(in the rows, 128 means zero)
Each named move below is a turn or a mirror, shown by a few rows before and after it. Which moves, in which order, take the first row of each later pair to the second? The first pair is answered.
Z:
124  137  137  88  100  144  111  126  ->  100  127  97  138  151  136  117  150
145  164  161  100  105  126  132  80  ->  113  150  104  174  175  114  143  117
126  136  112  125  113  149  122  138  ->  123  137  110  128  116  149  122  139
G:
123  112  112  157  166  120  142  145  ->  138  115  152  151  133  94  152  105
137  115  119  162  155  127  134  126  ->  145  119  152  147  129  115  136  99
82  106  110  143  119  104  114  134  ->  87  109  129  139  103  91  117  120
119  139  186  127  57  68  137  96  ->  119  139  143  50  53  147  106  149
X:
182  142  131  125  157  152  133  134  ->  167  139  139  93  119  164  121  130
182  162  136  79  157  150  130  101  ->  145  153  140  55  107  151  115  94
94  136  112  157  140  95  137  128  ->  128  145  113  153  164  103  144  132
Pairs:
Each pair is 2 to 3 moves apart.
130  126  192  109  117  108  141  119  ->  163  134  162  108  170  137  143  152 => Z, X, X
134  138  151  145  130  118  133  99  ->  107  129  143  137  111  122  122  109 => G, X, X
119  122  111  172  145  143  128  106  ->  126  125  132  168  124  130  130  84 => G, Z
118  130  167  42  109  159  90  113  ->  46  105  115  92  128  154  82  141 => X, G
174  136  129  143  167  130  151  128  ->  113  119  140  95  79  142  116  120 => X, X, X
120  147  115  183  158  91  137  121  ->  95  145  138  105  72  123  105  116 => G, G, X
72  125  114  183  163  92  113  140  ->  86  136  151  80  76  130  84  126 => Z, X, G
122  126  126  120  147  124  125  143  ->  107  121  138  115  128  117  123  131 => Z, X, X
152  134  120  130  182  146  144  164  ->  160  136  135  150  181  125  155  142 => Z, G, G
146  149  158  50  86  157  106  126  ->  116  131  142  200  165  70  148  109 => Z, G
55  104  171  88  9  107  96  89  ->  18  87  67  97  93  169  80  180 => G, Z
151  128  146  125  101  123  136  114  ->  106  114  118  137  98  128  125  134 => G, X, X
108  122  87  166  170  120  135  144  ->  169  145  162  131  128  100  148  90 => X, G, Z
111  114  79  172  183  146  126  154  ->  157  134  91  118  180  178  121  159 => X, Z, G
70  111  93  142  175  145  138  151  ->  95  124  118  67  130  184  123  147 => Z, G, Z
108  128  158  120  90  107  124  93  ->  94  122  92  138  160  138  120  149 => G, Z, X
112  122  111  143  124  129  117  139  ->  149  135  122  145  140  124  128  131 => G, X, X
187  104  154  76  122  125  135  118  ->  182  99  111  90  166  143  134  153 => G, G, X
122  119  136  85  108  173  125  133  ->  72  101  124  143  113  133  133  126 => X, X
152  161  123  131  172  147  99  152  ->  102  142  107  125  147  150  82  164 => X, X, Z
145  125  119  100  132  146  144  145  ->  157  130  137  96  123  139  147  132 => G, Z
128  139  134  153  145  72  124  98  ->  175  156  142  111  151  101  122  104 => X, X
104  132  182  119  131  127  97  67  ->  120  133  149  158  201  132  109  95 => Z, X
127  124  106  154  165  125  142  148  ->  156  135  156  137  127  103  149  106 => G, Z, X
138  130  138  93  99  131  124  125  ->  97  113  102  139  129  122  120  146 => X, G, G
197  133  158  122  151  132  120  98  ->  146  115  99  172  189  132  120  131 => X, Z
118  123  109  113  130  157  103  163  ->  140  133  155  101  94  132  114  120 => G, Z
151  128  124  188  160  92  165  105  ->  202  146  140  137  153  122  160  106 => X, Z
85  122  176  96  33  108  136  124  ->  49  107  100  186  131  102  151  177 => G, Z, G
85  122  122  162  153  118  116  139  ->  130  140  174  141  126  100  127  96 => G, X, Z
159  132  139  101  129  151  135  132  ->  151  127  127  150  162  130  147  134 => G, G
178  150  150  86  101  127  146  111  ->  80  116  104  166  119  91  147  133 => X, X, Z
139  114  112  101  139  186  112  164  ->  181  127  146  96  132  176  124  137 => G, X, Z
54  98  148  160  57  63  119  86  ->  118  118  189  148  63  52  141  57 => X, Z
147  113  131  137  91  115  127  125  ->  170  118  119  138  126  127  131  142 => Z, X, X
157  138  168  121  109  113  131  95  ->  107  123  136  90  86  148  107  124 => G, X
159  143  174  86  83  118  133  96  ->  110  126  117  63  85  162  105  146 => X, G
112  138  154  123  111  67  121  85  ->  85  129  106  159  156  74  120  119 => Z, G, Z
121  123  111  82  99  174  98  164  ->  142  131  171  94  65  128  114  108 => Z, G, Z
106  141  113  135  149  160  154  177  ->  95  137  115  113  126  169  147  171 => X, X, X
105  128  98  180  159  117  149  149  ->  163  148  147  165  150  103  166  114 => X, G
120  117  124  156  124  117  128  122  ->  153  131  125  139  142  129  132  125 => X, X
118  119  149  145  128  123  149  103  ->  105  117  135  107  111  152  131  124 => G, X, G
89  145  115  67  65  178  72  145  ->  91  137  84  218  185  109  122  148 => X, X, X
